Where one turn sends some rows of the set: a few examples, then the rows asked
j_69: -.20 .13 .20 .11 -.09 -.19 .04 -.03 .04 -.19 .00 -.08 -.16 -.16 -.43 .30
 -.15 -.04 .19 .08 -.09 .11 .25 -.06 .00 -.07 .07 .14 -.34 .04 .08 -.05
 .07 -.14 .15 .10
j_241: .13 -.05 -.02 .06 -.07 -.08 .10 -.03 .05 -.08 .05 -.09 -.08 -.23 .04 .00
 -.02 -.28 -.05 -.05 -.07 .12 .19 -.10 -.09 -.14 .15 .05 -.07 .08 .17
 .14 -.02 -.28 .02 .19
j_415: -.16 -.01 -.06 .16 .39 -.20 -.22 -.02 -.08 -.08 .13 -.17 .13 -.11 -.16
 .11 .00 -.30 .12 .03 -.20 -.01 .25 -.08 -.08 -.13 -.22 -.06 -.02 .02
 .00 .32 .02 -.05 .00 .16
j_486: -.03 -.16 -.08 .17 .28 -.02 .03 -.07 -.04 -.08 .01 -.13 .24 -.15 -.18
 -.02 -.01 -.29 -.01 .01 .00 .10 .19 -.11 -.11 -.17 -.06 .02 -.25 .06
 .19 .32 -.06 -.30 -.10 .22
j_426: .03 -.04 .04 -.09 .12 -.01 .20 -.09 -.05 -.05 .04 -.05 -.03 -.29 -.05
 -.12 -.01 -.28 -.05 .15 -.01 .07 .10 -.17 -.06 -.13 .09 .05 -.14 .06
 .11 .12 -.09 -.24 -.06 .14
j_923: -.23 .17 .21 .15 -.02 -.17 .06 -.02 .10 -.19 .05 -.08 -.12 -.15 -.48 .33
 -.19 -.09 .14 .05 -.15 .08 .27 -.06 -.02 -.08 .07 .12 -.34 -.05 .06 .00
 .08 -.09 .14 .06
j_849: .06 -.12 -.13 .04 .27 -.17 -.06 -.01 -.10 -.05 .17 -.02 .19 -.15 -.03
 -.03 -.02 -.33 .13 .02 -.09 .09 .19 -.10 -.16 -.05 -.09 .02 -.14 .07
 .07 .40 .03 -.11 -.01 .17
j_659: -.25 .15 .17 .13 -.02 -.17 .06 -.06 .07 -.18 .05 -.08 -.16 -.15 -.49 .27
 -.23 -.08 .15 .10 -.14 .07 .28 -.06 -.01 -.07 .06 .12 -.35 -.07 .04 .02
 .08 -.09 .13 .04
j_445: -.17 -.02 .00 .29 .36 -.10 -.18 .02 .00 -.12 .03 -.25 .17 -.09 -.25 .19
 .05 -.30 .06 -.07 -.16 .04 .27 -.09 -.08 -.20 -.17 -.04 -.09 .03 .12
 .28 -.04 -.18 -.06 .22
j_825: -.18 -.06 -.04 .31 .35 -.08 -.19 -.01 -.02 -.10 .01 -.26 .12 -.09 -.27
 .16 .01 -.28 .09 -.04 -.12 .07 .30 -.11 -.06 -.19 -.18 -.02 -.15 .02
 .12 .32 -.05 -.21 -.08 .20
j_378: .02 -.06 .00 -.02 .04 -.01 .18 -.13 -.01 -.07 .02 -.08 -.05 -.27 -.04
 -.11 -.06 -.26 -.10 .11 -.01 .06 .13 -.13 -.05 -.17 .10 .03 -.11 .07
 .14 .11 -.06 -.29 -.03 .17
j_846: -.18 -.08 -.11 .23 .38 -.13 -.21 -.06 -.09 -.07 .07 -.22 .05 -.10 -.24
 .06 -.05 -.26 .14 .06 -.12 .05 .31 -.11 -.07 -.12 -.22 -.01 -.14 .01
 .02 .37 -.02 -.14 -.07 .14
j_110: .03 -.15 -.13 .06 .30 -.11 -.03 -.04 -.11 -.04 .11 -.05 .17 -.15 -.10
 -.07 -.03 -.31 .13 .06 -.03 .12 .20 -.13 -.14 -.06 -.09 .05 -.22 .06
 .08 .41 -.01 -.16 -.07 .16
j_20: -.16 .02 -.02 .19 .39 -.18 -.21 .02 -.04 -.11 .12 -.18 .18 -.11 -.16 .16
 .04 -.32 .08 -.03 -.21 -.01 .24 -.07 -.09 -.17 -.20 -.08 .00 .04 .04
 .28 .00 -.07 .00 .20
j_429: .05 -.09 -.09 .13 .20 -.17 -.04 .00 .00 -.10 .15 -.06 .29 -.13 -.01 .07
 .01 -.33 -.01 -.08 -.14 .03 .18 -.05 -.15 -.16 -.06 -.05 -.04 .10 .14
 .29 .04 -.17 .05 .26
j_607: -.23 .16 .19 -.04 .00 -.25 .06 -.08 -.03 -.17 .08 .00 -.13 -.19 -.39 .21
 -.17 -.06 .20 .21 -.12 .03 .19 -.07 -.01 -.05 .02 .10 -.27 .03 -.03
 -.05 .09 -.03 .18 .06
j_593: -.26 .15 .16 .08 .02 -.19 .06 -.09 .03 -.16 .08 -.05 -.17 -.17 -.48 .24
 -.24 -.07 .16 .15 -.13 .05 .27 -.07 -.01 -.05 .03 .11 -.34 -.07 .00 .03
 .08 -.05 .14 .03
j_523: -.21 .20 .24 -.06 .02 -.25 .06 -.03 -.01 -.18 .09 .01 -.09 -.19 -.37 .26
 -.12 -.09 .20 .17 -.15 .04 .17 -.06 -.02 -.05 .03 .09 -.25 .04 -.02
 -.08 .09 .00 .19 .07
j_244: -.03 -.13 -.06 .20 .24 -.04 .03 -.05 .01 -.11 .04 -.14 .29 -.14 -.15 .03
 .01 -.30 -.07 -.04 -.04 .06 .18 -.08 -.12 -.21 -.05 -.02 -.17 .08 .22
 .28 -.04 -.30 -.05 .27
j_852: .17 -.02 .01 .02 -.04 -.09 .09 .04 .04 -.07 .07 -.05 -.07 -.23 .05 .02
 .02 -.31 .02 -.08 -.09 .16 .17 -.12 -.11 -.09 .16 .08 -.07 .08 .16 .16
 -.03 -.23 .01 .17
j_581: -.25 .17 .18 .03 .05 -.22 .06 -.07 .02 -.16 .12 -.02 -.14 -.18 -.45 .24
 -.23 -.10 .17 .17 -.16 .03 .24 -.07 -.02 -.04 .02 .10 -.31 -.07 -.03
 .03 .10 .00 .16 .01
j_912: .07 -.01 .07 -.13 .15 -.02 .18 -.01 -.05 -.04 .07 -.03 -.03 -.29 -.04
 -.09 .03 -.31 .02 .12 -.03 .12 .08 -.19 -.08 -.10 .10 .08 -.14 .06 .10
 .15 -.09 -.17 -.08 .13
j_159: -.24 .20 .21 .00 .06 -.24 .06 -.04 .02 -.16 .14 .00 -.11 -.18 -.43 .27
 -.20 -.11 .17 .15 -.19 .02 .21 -.07 -.03 -.04 .03 .09 -.27 -.06 -.04
 .01 .09 .04 .18 .02
j_421: -.20 .21 .28 -.02 .01 -.24 .06 .02 .02 -.19 .08 -.01 -.06 -.18 -.38 .32
 -.08 -.10 .20 .11 -.16 .06 .16 -.06 -.02 -.06 .06 .10 -.24 .05 .02 -.09
 .08 -.01 .19 .10
j_992: -.21 .20 .25 .13 -.01 -.19 .06 .02 .11 -.19 .07 -.06 -.09 -.15 -.46 .36
 -.15 -.12 .14 .02 -.18 .07 .25 -.05 -.02 -.08 .08 .11 -.30 -.05 .06
 -.01 .07 -.06 .15 .07
j_461: -.22 .12 .16 .08 -.08 -.20 .04 -.08 .01 -.18 .02 -.06 -.19 -.16 -.43 .24
 -.19 -.02 .19 .15 -.08 .09 .26 -.06 .00 -.06 .05 .14 -.34 .03 .04 -.03
 .08 -.13 .15 .08
j_677: -.01 -.17 -.11 .11 .31 -.04 .01 -.06 -.08 -.05 .05 -.10 .19 -.15 -.16
 -.07 -.03 -.29 .08 .06 .01 .12 .20 -.14 -.12 -.11 -.08 .05 -.27 .06 .14
 .38 -.05 -.24 -.11 .18
j_964: .01 -.10 -.06 .18 .20 -.11 .00 -.03 .03 -.12 .09 -.10 .31 -.14 -.08 .07
 .02 -.32 -.07 -.09 -.10 .03 .18 -.05 -.14 -.21 -.05 -.05 -.09 .09 .20
 .26 .00 -.25 .02 .28
j_966: .13 .00 .08 -.12 .12 -.05 .14 .06 -.04 -.05 .09 -.01 -.04 -.27 .01 -.04
 .06 -.33 .07 .04 -.06 .16 .09 -.17 -.10 -.06 .12 .10 -.12 .07 .11 .17
 -.07 -.15 -.06 .13
j_392: .07 -.07 -.03 .05 -.04 -.04 .14 -.11 .03 -.08 .03 -.10 -.07 -.25 .00
 -.06 -.06 -.26 -.11 .03 -.04 .07 .17 -.11 -.06 -.17 .12 .03 -.08 .08
 .17 .12 -.04 -.31 .00 .19
j_162: -.22 .22 .25 .02 .05 -.24 .05 .01 .06 -.18 .13 -.01 -.07 -.17 -.42 .32
 -.15 -.14 .17 .09 -.20 .03 .20 -.06 -.03 -.05 .04 .09 -.25 -.05 -.01
 -.02 .10 .04 .18 .04
j_714: -.16 .01 .01 .24 .37 -.15 -.19 .04 -.01 -.12 .08 -.21 .20 -.10 -.20 .20
 .05 -.31 .06 -.07 -.19 .01 .25 -.07 -.08 -.20 -.18 -.07 -.03 .03 .09
 .26 -.02 -.12 -.02 .22
j_355: -.19 -.08 -.08 .28 .36 -.09 -.21 -.05 -.06 -.08 .02 -.25 .07 -.10 -.27
 .10 -.03 -.26 .12 .01 -.11 .07 .32 -.11 -.06 -.16 -.19 .00 -.16 .01 .08
 .35 -.04 -.20 -.09 .16
j_569: -.18 .20 .28 .04 -.03 -.22 .05 .04 .05 -.21 .04 -.03 -.07 -.16 -.39 .35
 -.07 -.09 .20 .05 -.14 .10 .19 -.05 -.02 -.08 .08 .12 -.28 .05 .06 -.09
 .07 -.06 .17 .11
j_916: -.24 .13 .15 .02 -.04 -.23 .05 -.10 -.03 -.17 .05 -.04 -.18 -.17 -.41
 .21 -.20 -.03 .20 .21 -.10 .06 .24 -.06 .01 -.05 .03 .11 -.31 .03 .00
 -.03 .09 -.08 .17 .06
j_553: .17 .00 .05 -.06 .04 -.08 .10 .08 .00 -.06 .09 -.03 -.06 -.25 .04 .02
 .06 -.33 .07 -.04 -.09 .17 .13 -.15 -.12 -.06 .14 .10 -.09 .08 .13 .17
 -.05 -.17 -.03 .15
j_78: -.21 .23 .27 .07 .02 -.22 .05 .04 .09 -.19 .11 -.03 -.06 -.16 -.44 .35
 -.14 -.13 .15 .04 -.21 .05 .22 -.05 -.04 -.07 .07 .10 -.26 -.05 .03
 -.02 .08 -.01 .17 .07
j_301: -.18 .17 .24 .09 -.07 -.19 .04 .02 .06 -.20 .01 -.06 -.11 -.15 -.42 .34
 -.10 -.07 .19 .05 -.12 .12 .23 -.06 -.02 -.08 .08 .14 -.31 .05 .09 -.07
 .06 -.12 .16 .11
j_911: .07 -.10 -.12 .07 .23 -.20 -.07 .00 -.05 -.07 .18 -.03 .24 -.14 .01 .02
 -.01 -.35 .06 -.04 -.13 .05 .18 -.07 -.16 -.09 -.07 -.02 -.06 .09 .09
 .35 .05 -.12 .05 .21
j_106: -.17 -.05 -.10 .18 .39 -.18 -.23 -.05 -.10 -.07 .11 -.19 .08 -.11 -.19
 .06 -.05 -.28 .14 .07 -.16 .01 .29 -.10 -.08 -.12 -.23 -.03 -.08 .02
 -.01 .36 .00 -.08 -.04 .14

j_912 -> j_852
j_244 -> j_110
Now find these:
j_593 -> j_162
j_569 -> j_461
j_355 -> j_415

